One turn moves each row of this set onto another row. After a few examples, where does it send each row asked below?
pav: [-36 -12 -16 -17 -33   4  10  15   7   5  40 -27  14   9 -21  -5  -2  10
 -12  -3 -13   1]
Viv: [-20 -22  19   2 -25   4 -23  -4  20 -18  14 -28  30  -2 -10  -7   6   1
   5 -11  -5   2]
zib: [-29 -24   6  -7 -33   3  13  22  20  -7   6   7   1   1   8 -13  -5  -7
   8 -14  -7 -12]
mizus: [  3 -20  -7 -14 -27 -15   6   0   7  21  10  -1  20   0  -1 -19   8 -20
 -10   5   5  18]
Mires: [-27  -3   3 -22 -17  10   1   2  10  -4  11  21  24 -24 -25 -12   5   8
 -27  -6 -22  -8]
mefam: [-27 -20  20 -10 -15  22  -3 -20  18  18  19 -14  10  -6  -3  -9   4  16
 -11 -16 -35  15]
Goz: [-27 -15 -31   3 -17   4  14  10   7 -20  14   6   8  -5 -16 -13   8  10
  -2  -4 -21   7]
Pum: [-21  -4   0  -1 -13 -13  -2 -10  -1   1  16  14  18  -3  12 -12   2  12
  -7  -7  17  19]
Von: [ -9  -5  13 -13 -31  16   0  12  23   2  17  -3  10  18 -42  -9  27   5
 -22   3  -2   2]
tofo: [-21 -23  -2 -18 -37 -11  21  17   7   8  32 -19  16  11   0   0  10  -6
 -18  -8  -4 -21]
refub: [ -5 -43  -2 -25 -10  -7  -2   6  -1  -8  10   8  16   9  -4   0  23   5
  -8 -11 -39   4]
voti: [-42 -14   5  -6 -36   0   1  -6  18  13  32   1 -10  14 -24 -26  22 -13
   3   0 -10   2]
gadel: [-23   5  10 -20 -48   5   1  -1  -2   3  38 -14  13  14  -6   2  10   5
 -18  -3 -16 -18]
fug: [-37   1  -6 -25 -29 -15  11   4   0  16  26 -11  21   1 -14 -11  11  19
 -30  -2 -12 -16]
lora: [-18 -16   2 -21 -20  23   0   3  12  17  34   2  18  -1  -9 -15  17  23
  11   8   6  22]
zuno: [-15 -46   3  -6 -14 -21  -2 -10  -2   0  18 -18  11 -19  -4 -21  21  11
 -14  -8 -18   9]
pepu: [-36 -20  14 -31  -4 -14   4   3   6   5  12  13  22  16  -8   0  39  20
  -1  -1 -12  -1]
Peti: [-27 -22   4 -18 -12  17 -11   0   7  14  -3   1  16   4  -5   0 -16 -11
 -15  -5 -17  21]
rud: [-30 -23  20  -9 -22 -10  -2  20   5   9  22   2   0  15 -26 -25  27  -8
 -23   9   6  -4]
rim: [-16 -12   9 -13  -9  -3   2 -11   5   4   1  -6  12 -20 -10 -12  16  17
 -35   5  -9  29]
Fupom: [-21  -7  13 -22 -30  -6 -14  -6   7  -3   7  -3  19  24 -17   5  13 -23
   3  -1 -29  15]
Gefi: [-13 -13  14  -1   2 -11   2 -13  18  -3   8  -9  20  18  15  -6  15  15
 -26 -18  -4  -1]
pege: [-18 -32  11  -9 -11 -13  -3  -2  28 -17  21  -7  12  14  21 -17  28  -7
   6  -9 -16  -4]
Bab: [-23  -2  46  -6 -17   8  -9  -3  16  -1  27   3  17  -3  12 -15  17   9
 -10  -3 -11  13]
zubal: [-11  -8  21 -23 -25   4  -4   3  -2 -19  26  21  -7   6   4 -10   0   2
 -22  -9 -10  -7]
Vufub: [-15  -7  -9 -12 -29  -7  20 -10  30  14  14   5   1  14 -27 -17  35   2
 -14  -8  -7  -4]
rol: [-22 -33 -13 -17 -18   7  -5  -9  30 -11  -1 -25  13  -7 -15  -9  13  -3
   0  -1 -23  17]
saven: [-18 -17  15 -13 -32   3  -8   0  16  -8  24  12  33 -12  -3  -7  21  19
  25 -15 -13   0]

Gefi goes to mefam
zubal goes to Mires
And these:
saven goes to Pum
Von goes to Vufub
mizus goes to Fupom
fug goes to pav
Bab goes to rim

One turn moves each row of this set onto another row. After a few examples, where does it send each row asked below?
dif: [  8   0   1  36  -6   4  -1  -4  -7 -18  21   1  12   9  23   4  -2   9
 -14  -9  -6  -1  -7 -12  10   2   1]
pak: [-10  -3  -7  -2  -2  -3   9  12   2  12  18  -2   3  -6 -49   8   5  -3
  -8  14  -8  -2   1   4   6   1  -1]
bim: [ 10  -7  13   2   7 -15  -4  -1 -34   3 -18   2 -10   9 -18  -2  11   1
 -15  19   3  -2   7 -12   7  -4  14]
Liv: [-15   3 -10  -2  -4   9  -9  12 -13   3   4  -8   0  -7  -3   7   1 -33
   6 -21  14   1  -2   7  12  28   1]
nom: [ -3   8  10 -10  -7  -9  -7   3   2   7 -14  -2   4 -13  35  -3  16  10
  -7  12 -10 -12   1  -2   3  14   7]
zas: [  9  -7   6  15  -1   0   5  17  -2  -2  23  -3  20  16  25   7   7  10
  12   4  -6   0  -6  -2   7 -29  13]
pemi: [ -3   4   8  -8  -6  -6  -6  -3   1  12 -17  -2   0 -11  34  -5  15  12
  -3  10  -8 -11   2  -3   2  19   7]
ner: [ 25 -12   2   5   7  -4   6  -5  11  23   5 -10  11   2  -4  -7  19 -17
 -22 -18   0  17   0 -15   0 -20   1]
duga: [ -6  -6   5   5  -5  -6   0  26 -19   0 -10  -1  19   2 -41  -2   6 -25
   2  11  -1  -4  -1  -6   9  -7   2]
digi: [ 14 -10  10  13   0  -8  -9 -11  33  15   5   1  19  11  -6  14   0 -19
 -11  -3 -13  -3  -6  -5   3  29   8]
fov: [ 11  -3  20  -6  -2  -5 -10   2 -40  -6  -8  10  -8   6 -21   2   4   3
  -5  12  -4  -9  -3 -19   5   4  10]
mov: [-10  -5  -8   0  -2  -1  10   8   1  13  16  -2   0  -6 -50   8   4  -2
  -6  13  -6  -1   1   5   5   3  -1]
tofad: [ -2   2  20 -13  14  -8  -4  11 -11  30   9 -16   2  10  27  -1   0  -3
   0   2  -2  18  13  -2   9 -17   4]
Dibar: [ -3  -5  -1 -16   3  -1  21 -17  17  -2   7  -1  -3   3   0   0 -16  -7
   7   7  24  -4   3   7   3  21   1]
veban: [-14   8  -8  -5  -3   0 -10  23  -8  -1   9 -11   9  -9   0   9   6 -39
  -5 -15  12   4   2  12  15  17   2]
luz: [ -6 -10   1  10  -2  -5   3  17 -20   7 -17  -2  12   5 -43  -3   7 -22
   5  11   3  -2   1  -6   8  -5   3]
zupi: [  8  -1   0  39  -2  -2   1  -3  -3 -16  20  -2  13  10  25   3   3   7
 -20  -5  -5   1  -3  -9  12  -4   3]
bak: [ -3   6  28 -22   2   6 -11  14 -17  19  20  -6   4   6  25   4  -9  -1
  11  -6 -10   9   0 -10   6  -8   0]
risef: [ 25  -3  14 -10  -6   5  -4   8   6   5  22   0  20  -5  -5   0  10 -17
 -16 -25 -12   9 -13 -22  -1 -16  -3]
nidu: [ -3   0   2 -18   5 -15  19  -3  25  -6  12  -6   9   2   6   0 -10 -14
  -8  16  20   0   8  13   8   6   2]
fivar: [  8 -16  -2  24   4   3  11   3  -4  11  11  -5   9  20  22   3   7  15
  17   2   1   2  -2  -2   5 -22  14]
goluz: [ 11   1  23  -8   1 -18 -11  14 -33  -9  -5   4   1   5 -16   2  10  -3
 -19  20  -5  -5   2 -13  10  -9  12]
Sipig: [ -3  -2  19  -9  10   8  -4  -3 -19  33   6 -10 -10  12  21  -1  -7   4
  15  -7   0  13   6  -9   4  -1   3]
leri: [ 14  -9  12  12  -1  -9 -10  -7  34  13   8   1  22  10  -5  14  -1 -21
 -14  -2 -14  -3  -6  -5   4  25   9]
Rutob: [-15   2 -15   4   3   0  -5  13  -7  10  -2 -14   1  -5  -1   5   8 -36
  -3 -14  19   6   8  13  15  19   4]
Sib: [ 15  -8  13  11  -2  -6 -11  -8  32  12   8   3  21   9  -5  15  -2 -19
 -10  -4 -14  -5  -8  -6   3  29   7]
meva: [ -3   4   8 -27  -5  -1  14  -2  17 -15  21   2   8  -2   2   4 -18 -10
   4   7  15  -7  -3   5   5  16  -1]
godup: [  8  -4  -3  42  -2   2   2  -9  -5 -11  16  -2   7  11  22   2   1  10
 -15  -8  -2   2  -4 -10  10   2   3]
pimut: [ 25 -14   5   2  -2  17   2 -15   0  19   9   0   2   1 -11  -5   6  -8
  -3 -31  -2   9 -11 -25  -5  -1  -2]
tobas: [  9 -11   5  16  -5  14   5   6  -8   0  20   3  11  16  20   7   1  17
  25  -4  -6  -4 -12  -8   3 -15  12]
fam: [ -3   8  11 -12 -10  -3  -9   1  -1   6 -13   0   2 -13  33  -2  13  13
  -2   8 -11 -12  -3  -4   2  19   7]
gagu: [-11  -2  -6  -2  -3   0   8  11   0  10  19  -1   3  -6 -51   8   4  -2
  -5  12  -9  -3  -2   4   4   3  -2]
Gedat: [ -6  -8   5   6  -7   1   0  19 -22   1 -12   2  14   3 -44  -1   3 -21
  10   7  -1  -6  -4 -10   6   0   2]

Sib goes to digi
duga goes to Gedat
gagu goes to mov
And these:
bim goes to goluz
zupi goes to dif
nom goes to fam
veban goes to Liv
tofad goes to bak
pimut goes to ner
nidu goes to meva
fivar goes to zas

